(in the rows, 128 means zero)
Named turns come first, each shown by rows before and after it. Which turns, in which order, take the first row of each pair that follows to the second? Write the first one first, as in the answered first pair.
K327 (before -> after):
143 110 124 153 105 106 129 141 153 143 123 124 126 112 149  ->  149 118 114 142 115 105  97 112 145 134 126 107 141 136 140
126 119 120 145  99 112 130 120 142 127 111 133 134 118 137  ->  134 129 115 136 114 114 110 102 134 115 111 127 144 136 129
164 138  97 119 145 122 125  92 135 105 128 123 104 137 112  ->  166 141 104 127 157 131 150 111 131 107 131 147  96 122 122
K683 (before -> after):
139 138 137 143 156 121 121 115 132 121 149 144 166 129 138  ->  150 140 134 138 162 121 134 110 132 117 149 148 151 127 136
118 166 181  85 129 138 160 137 118 146 165 165 119 138 131  ->  124 148 172 124 137 158  90 128  95 133 117 129 176 178 132
134 132 121 132 141 127 120 131 138 126 129 116 144 137 123  ->  139 131 119 120 142 122 139 131 140 125 139 125 128 131 122
 90 135 145 119 116 157 129 162 106 146 129 135 131 134 121  ->  128 134 121 127 134 169 123 135  92 119  98 119 120 151 118
K778 (before -> after):
128 125 115 134 123 145 137 140 109 124 114 141 111 129 134  ->  141 127 115 134 133 139 142 130 111 116 119 147 112 130 135
107 122  99 123 124 115 123 120 147 122 122 105 131 125 110  ->  102 116  98 130 116 117 128 129 147 125 119 110 127 121 113
131 108 117 149 125 135 123 133 107 121  94 125 139 136 133  ->  140 107 116 153 130 132 131 129 107 116  96 133 133 132 138
Then:
Between the rows of a pair lie 2 to 3 turns.
100 111 123 155  99  99 143 147 150 139 135 124 133 105 139  ->  140 112  89 147 113 108 137 103 139 114 112 101 107 128 127 -> K327 K778 K683
102 117 132 128 111 118 117 147 139 152 132 108 144 125 131  ->  146 142 125 115 165 138 137 113 106 118 134 128 138 140 123 -> K327 K327 K683
129 119 122 151  96 113 105 146 148 129 121 133 148 106 137  ->  128 124 117 149 102 122  89 136 139 124 115 123 160 119 132 -> K327 K778
143 109 116 147 120 107 132 109 132 134 127 124 141 144 157  ->  138 117 131 138 136 109 155 122 128 138 145 148 141 130 159 -> K327 K327 K683
158 127 114 118 143 131 131 107 124 111 126 120 114 147 119  ->  151 133 120 112 153 133 137 110 119 113 133 132 120 143 118 -> K327 K778
130 109  93 116 107 143 130 125 124 130  94 125  94  93 130  ->  140 116 108 113 131 124 151 123 138 126 130 159 106  75 143 -> K683 K778 K778
 79 141 152 106 112 141 130 161 124 151 149 137 140 128 123  ->  122 128 116 139 126 166 108 138  94 119  85 110 129 157 123 -> K683 K778
125 117 133 132 134 139 129 136 116 132  94 142 103 126 121  ->  127 115 127 127 128 135 110 121 118 127  91 128 108 138 114 -> K327 K327
143 142 122 134 156 146 143 106 137  90 121 138 130 135 103  ->  106 133 140 150 137 157 116 127 136 110 115 124 164 139 108 -> K683 K683 K778
119 132 124 113 123 126  84 108 139 129 134 108 148 150 118  ->  148 147 125  97 149 127 144 108 132 112 147 148 108 133 121 -> K683 K327
148 132 130 127 159 125 120 113 120 116 131 140 145 141 127  ->  134 113 117 133 115 104 107 117 147 134 118 109 134 134 127 -> K327 K327 K327
143 110 127 151 148 139 166 157 114 129 102 144 101 125 137  ->  138 118 143 150 164 127 166 159 121 131 130 162 125 118 142 -> K683 K778
155 121 111 141 115 127 148 139 120 121 106 132  92 121 131  ->  152 131 132 130 136 108 151 130 139 124 153 162 118 108 137 -> K683 K778 K778
121 127 145 131 143 118 170 140 124 139 142 148 117  96 137  ->  132 122 125 143 151 128 101 104 113 129 111 102 150 140 126 -> K327 K683 K327
121 125 127 116 114 124 106 116 139 138 139 110 132 138 122  ->  122 133 129 120 129 135 100 114 125 132 134 115 141 145 120 -> K778 K327
142 158 145 105 149 176 119 112  81 111 135 135 136 151 105  ->  118 130 161 146 128 184 125 166  82 135 119 145 151 129 129 -> K327 K683
175 144 119 112 156 108 119 105 121  95 110 142  99 138 118  ->  143 130 124 127 130 103  61 107 129 114 102 111 142 155 114 -> K683 K327 K683
 80 128 118 102  94 168 142 164 108 167  72 101 118 139 136  ->  101 114  98 103  84 144 129 142 131 160  63  79 110 142 137 -> K778 K327
147 136 114 112 157 125 129  91 132 116 146 138 119 137 132  ->  151 122 112 145 163 137 117 106 117 111 115 132 133 140 141 -> K327 K683 K683
122 102 121 175 119 115 145 156 139 134 111 129 131 111 142  ->  138 125 111 158 148 126 100 109 117 112 115 109 159 156 126 -> K327 K327
147 162 155 126 146 142 152 170 136 151 132 149 117  92 158  ->  167 145 118 124 111 121 134 138 155 151 106 103  85  98 149 -> K327 K683 K683
103 159 161  81 154 129 143 138  90 129 170 139 131 130 116  ->  113 122 139 135 140 143  88 140  83 120  99  90 166 153 125 -> K327 K683
131 130 119 116 121 115 108 105 140 133 125 113 124 134 121  ->  130 121 130 130 120 114 138 138 142 139 125 139 109 104 136 -> K327 K327 K327
141 126 132 142 123 138 158 134 130 122 132 143 101  96 141  ->  106 124 149 141 115 130 107 132 141 141 151 125 159 111 137 -> K778 K683 K327
170 108 137 139 139 105 141 123 131 122 107 136 116 121 139  ->  134 106 154 131 115  88 134 140 150 145 129 134 124 108 140 -> K327 K683
135 106 122 115 124 103 157 125 149 143 144 147 119  97 120  ->  110  98 132 135 118 112 106 130 145 152 132 128 170 121 123 -> K778 K683 K778
115 142 141 107 144 131 146 135 120 135 155 154 127 126 124  ->  134 145 122 107 149 142 125 110 105 120 132 132 125 151 117 -> K683 K683 K778
106 153 127  92 133 149 140 129 102 120 129 125 120 137 122  ->  103 143 135 110 131 150 153 151 103 126 129 138 121 122 131 -> K683 K327 K778
113 119 145 149 116 136 133 180 123 135 116 142 133  96 142  ->  156 134 137 133 162 119 147 135 130 111 146 166 136 103 144 -> K778 K778
143 128 123 103 134  95 115  99 150 126 158 123 141 118 122  ->  161 124 105 109 131 110 108  91 137 115 128 104 122 126 117 -> K683 K778 K683
146 145 119 108 144 114 117  92 125 110 171 128 146 142 123  ->  129 125 128 126 112 105 162 142 146 132 164 145 115  95 142 -> K327 K327
128 129 136 134 150 158 107 139 105 122 115 125 143 162 140  ->  112 111 139 144 115 146 119 163 121 138 103 118 127 142 147 -> K778 K327 K327
146 119  99 155 151 173 121 140  90  98  90 127 138 112 137  ->   94 120 129 153 127 167 112 173 106 129 120 136 168  99 142 -> K683 K683
105 114 120 148  78 126  92 135 138 138 113  79 160 143 119  ->  155 143  94 115 116 136 126  87 112 101 110  91 106 160 100 -> K683 K327 K778
140 127 137 130 131  92 137 105 156 130 163 130 148 110 123  ->  163 126 114 129 140 101 141  87 145 112 133 116 123 124 118 -> K683 K778 K683
120 123 149 147 152 117 114 140 137 136 145 143 164 128 145  ->  126 115 138 133 126  96 138 135 161 142 151 130 123 110 139 -> K683 K683 K327
128 105 134 130 118 139 155 140 128 125 128 117  81 127 122  ->  120  95 145 147 120 142 148 159 130 131 133 125 105 115 133 -> K683 K778
129 120 115 107 117 110 132  97 152 157 155 120 117 130 111  ->  140 130 114 111 148 126 113  85 132 141 146 121 139 153 107 -> K327 K683 K683
110 117 142 128  69 151 121 145 134 151  96 114 108 116 122  ->  137 119 128 106  73 127 128 111 149 139 107 109  86 119 116 -> K778 K327 K683
138 138 121 153 127 133 141 138 117 116 132 150 157 129 156  ->  144 125 105 159 104 121 131 124 131 119 112 120 144 134 151 -> K327 K683 K327
178 135 108 151 173 151 138  99  98  94 134 145 130 158 133  ->  136 158 115  95 132 140 170 110 115 121 173 148  79 140 118 -> K778 K778 K683
143 139 138 110 146 134 118 120 143 133 154 131 158 120 124  ->  150 141 135 105 149 133 125 114 146 131 155 131 148 118 122 -> K683 K683
106 118 136 123 113 113 124 125 156 139 134 107 132 124 132  ->  135 129 114 116 137 129 128 100 133 115 119 105 114 139 126 -> K327 K778 K683
137 146 111 114 132  87 122  87 144 110 150 110 107 136 119  ->   94 123 117 140  87 106 121 137 140 143 118  91 100 120 119 -> K778 K778 K778
106 127 140 123 141 132 119 105 127 120 163 123 151 137 120  ->  115 135 141 126 153 152 140 116 103 114 153 137 139 137 122 -> K683 K778 K327
119 120 140 131 120 151 136 143 100 128  93 113  92 140 110  ->  123 127 137 123 128 155 130 130  91 121  96 109  99 151 106 -> K327 K327
116 149 124 136 117 132 106 136 108 129 131 126 140 175 105  ->  107 155 127 117 102 124 130 143 119 136 147 136 118 159 104 -> K683 K778 K683
 89 127 138 116 105 133 106 130 120 145 127 107 119 141 116  ->  126 133 131 123 141 145 153 134 102 121 117 140  89 127 122 -> K683 K327 K327
111 115 155 124 117  95  93 118 146 153 149 115 163 131 128  ->  173 110 118 138 133 108 111  89 128 116 100 106 122 141 125 -> K778 K683
 94 118 130 123 109 119 117 125 132 141 120  93 139 148 110  ->  128 104 112 137 116 128 141 124 121 124  90  97 108 140 118 -> K778 K683
122 115 126 129  82 108 140 132 139 134 109 100  94 114 125  ->  121 122 121 124  91 124 108 116 117 127  95  85 116 140 115 -> K327 K778
127 110 106 147  94 132 119 114 126 123 101  81 120 127 126  ->  134 135 103 111 112 126 123  85 129 117 127  87 110 134 111 -> K683 K327
 97 117 119 146 119 139 161 165 128 139 116 136 115  94 133  ->  146 125  98 136 152 132 169 122 119 108 111 141 102 103 130 -> K683 K683 K778
